a = [[134, 137, 147, 139, 143, 142, 137, 135, 124], [134, 131, 142, 133, 139, 140, 133, 128, 117], [138, 135, 144, 138, 142, 144, 137, 132, 121], [135, 134, 150, 138, 143, 144, 137, 133, 123]]
Indices start at 1.
row 1 col 1	134
row 4 col 7	137
row 1 col 8	135
row 2 col 2	131
row 2 col 6	140
row 2 col 5	139
row 4 col 4	138
row 3 col 2	135
row 1 col 3	147
row 3 col 4	138
row 1 col 5	143
row 4 col 5	143
row 2 col 8	128
row 4 col 2	134
row 2 col 4	133
row 1 col 2	137

m =
[[122 116 127 120 129 109 150 123 128 130 125 110]
 [122 130 136 142 125 118 133 122 128 145 128 118]
 [141 138 130 148 131 118 144 117 112 118 119 128]
 [131 133 144 135 129 122 128 116 139 131 134 137]
 [128 132 134 138 124 131 126 123 119 142 136 118]
 [135 137 129 127 130 123 144 116 132 114 134 123]
 [143 132 129 125 137 129 134 127 143 117 132 126]
 [142 128 135 123 135 129 137 120 134 121 141 132]
 [136 125 131 126 130 119 134 116 122 112 122 133]
 [150 133 114 142 137 139 134 132 128 125 117 120]
 [144 136 127 131 131 131 133 131 110 109 133 114]
 [133 125 129 115 126 137 121 121 128 122 137 125]
 [139 135 147 131 130 119 141 107 124 119 143 142]
 [138 123 131 123 136 118 140 130 133 118 127 119]
 [124 123 135 126 124 129 119 124 128 137 135 121]
 [133 130 131 132 131 129 141 113 142 140 137 130]]
Indices start at 1.
row 1 col 1 = 122
row 8 col 9 = 134
row 11 col 11 = 133
row 4 col 5 = 129
row 12 col 2 = 125
row 15 col 1 = 124
row 11 col 2 = 136
row 11 col 8 = 131
row 11 col 6 = 131
row 14 col 4 = 123
row 14 col 12 = 119
row 4 col 7 = 128
row 9 col 5 = 130
row 14 col 10 = 118
row 2 col 11 = 128
row 9 col 9 = 122
row 6 col 8 = 116
row 14 col 5 = 136
row 5 col 4 = 138
row 7 col 11 = 132
row 13 col 2 = 135
row 3 col 1 = 141
row 7 col 12 = 126
row 8 col 4 = 123
row 6 col 2 = 137
row 15 col 9 = 128
row 15 col 3 = 135
row 13 col 3 = 147
row 11 col 9 = 110
row 2 col 3 = 136
row 5 col 1 = 128
row 3 col 5 = 131
row 7 col 3 = 129
row 5 col 7 = 126
row 7 col 6 = 129

B =
[[108 151 112 105 143 146 105 112]
 [111 113 149 139 151 133 133 148]
 [147 112 121 151 108 118 147 119]
 [107 123 143 136 147 147 137 147]
 [130 150 108 116 118 147 118 104]
 [116 105 151 145 146 123 136 152]
 [127 146 111 104 132 124 109 110]
 [111 144 143 105 149 132 111 143]
 [134 147 108 109 113 137 114 108]
 [138 115 139 109 129 107 109 135]
 [104 120 145 141 150 141 141 143]
 [151 110 124 147 104 106 139 127]
 [150 103 139 149 106 108 137 143]
 [108 150 113 117 147 149 127 113]
 [154 108 141 139 111 112 125 139]]
Rows and columns are counted from 1.
(1, 1) -> 108
(5, 4) -> 116
(11, 3) -> 145
(15, 3) -> 141
(4, 1) -> 107
(7, 4) -> 104
(13, 1) -> 150
(3, 2) -> 112
(15, 6) -> 112
(14, 3) -> 113
(15, 4) -> 139
(6, 1) -> 116
(6, 6) -> 123
(10, 7) -> 109
(12, 6) -> 106
(12, 1) -> 151
(5, 2) -> 150
(5, 3) -> 108
(1, 3) -> 112
(3, 5) -> 108
(12, 7) -> 139
(12, 8) -> 127
(11, 4) -> 141
(15, 8) -> 139
(5, 5) -> 118
(2, 7) -> 133
(2, 5) -> 151
(14, 8) -> 113
(5, 1) -> 130
(8, 6) -> 132
(12, 4) -> 147
(9, 3) -> 108
(1, 2) -> 151
(15, 5) -> 111
(7, 3) -> 111

arr =
[[135 114 149 139 121 104 127 112]
 [126 104 150 121 132 109 149 125]
 [112 138 140 149 109 121 121 149]
 [100 125 108 151 105 151 126 149]
 [111 103 136 124 139 126 148 152]
 [136 120 151 143 112 107 132 117]]
Indices start at 1.
row 1 col 1 -> 135
row 2 col 7 -> 149
row 4 col 6 -> 151
row 1 col 5 -> 121
row 6 col 6 -> 107
row 6 col 4 -> 143
row 2 col 4 -> 121
row 4 col 1 -> 100
row 2 col 5 -> 132
row 2 col 2 -> 104
row 5 col 2 -> 103
row 1 col 6 -> 104
row 4 col 7 -> 126
row 6 col 1 -> 136
row 3 col 8 -> 149
row 6 col 2 -> 120

X =
[[143 111 110 103]
 [128 126 129 122]
 [128 128 122 130]
 [118 110 139 152]
 [126 125 135 118]
 [111 127 113 148]
 [154 141 122 142]
 [126 107 136 149]
 [131 121 108 139]
 [140 145 138 121]]
Indices start at 1.
(1, 1) => 143
(10, 4) => 121
(2, 4) => 122
(5, 3) => 135
(5, 1) => 126
(10, 1) => 140
(1, 2) => 111
(7, 1) => 154
(8, 1) => 126
(9, 1) => 131
(3, 3) => 122
(3, 4) => 130
(8, 2) => 107
(10, 2) => 145
(9, 2) => 121

M =
[[124  98 151 140 126 103]
 [156 152 102 103 105 117]
 [143 156 103 104 101 114]]
Rows and columns are counted from 1.
(1, 1) = 124
(1, 4) = 140
(3, 5) = 101
(3, 3) = 103
(2, 3) = 102
(1, 3) = 151

data =
[[136 118 144 124 144 123 135]
 [135 116 146 125 142 123 135]
 [135 118 144 124 144 123 134]
 [136 118 144 124 144 123 134]
 [135 117 145 124 143 123 135]
 [130 110 152 134 133 126 136]
 [135 117 145 124 144 123 135]
 [134 114 147 127 140 123 135]
 [132 112 149 129 136 125 136]
 [130 110 153 136 133 127 136]
 [136 118 144 124 144 123 134]
 [135 118 144 124 144 123 135]]
Rows and columns are counted from 1.
(1, 1): 136
(2, 6): 123
(8, 1): 134
(11, 2): 118
(10, 6): 127
(1, 2): 118
(1, 6): 123
(4, 4): 124
(4, 7): 134
(10, 3): 153
(8, 3): 147
(8, 5): 140
(9, 5): 136
(2, 4): 125
(5, 2): 117
(3, 7): 134
(7, 1): 135
(1, 3): 144
(7, 6): 123
(7, 7): 135
(1, 5): 144
(11, 4): 124
(5, 6): 123
(2, 7): 135
(12, 6): 123
(9, 2): 112
(5, 3): 145
(7, 2): 117
(6, 5): 133
(12, 2): 118
(6, 3): 152

x =
[[145 112 154 155 100 139]
 [101 153 156 120 106 104]]
Rows and columns are counted from 1.
(1, 1) => 145
(1, 3) => 154
(2, 2) => 153
(1, 4) => 155
(1, 5) => 100

W =
[[128 100 144 153 126 153 102 148 150 152 146 124 149 147]
 [103 100 128 154 151 152 103 154 153 155 119 155 154 112]
 [152 114 135 152 104 105 153 105 132 151 144 105 101 143]
 [150 141 103 144 103 101 155  98 102 133 112 105 101 116]
 [111 134 102 141 145 148 133 133 123 145 102 154 142 101]
 [136 100 144 154 114 145 111 145 150 155 148 119 142 151]
 [104 144 135 107 147 150 106 152 139 108 134 138 154 128]
 [142 106 155 131 105 117 119 138 150 132 157 104 120 151]]
Indices start at 1.
(1, 1) = 128
(7, 5) = 147
(3, 3) = 135
(2, 14) = 112
(2, 9) = 153
(3, 6) = 105
(7, 14) = 128
(3, 10) = 151
(1, 10) = 152
(5, 13) = 142
(7, 6) = 150
(3, 11) = 144
(3, 1) = 152
(4, 14) = 116
(5, 3) = 102
(8, 8) = 138
(7, 2) = 144
(3, 4) = 152
(1, 14) = 147
(1, 5) = 126
(8, 3) = 155
(4, 3) = 103
(1, 13) = 149
(8, 6) = 117
(5, 14) = 101
(8, 4) = 131
(6, 2) = 100
(7, 10) = 108
(6, 9) = 150
(4, 12) = 105
(4, 4) = 144
(4, 2) = 141
(2, 3) = 128
(7, 1) = 104
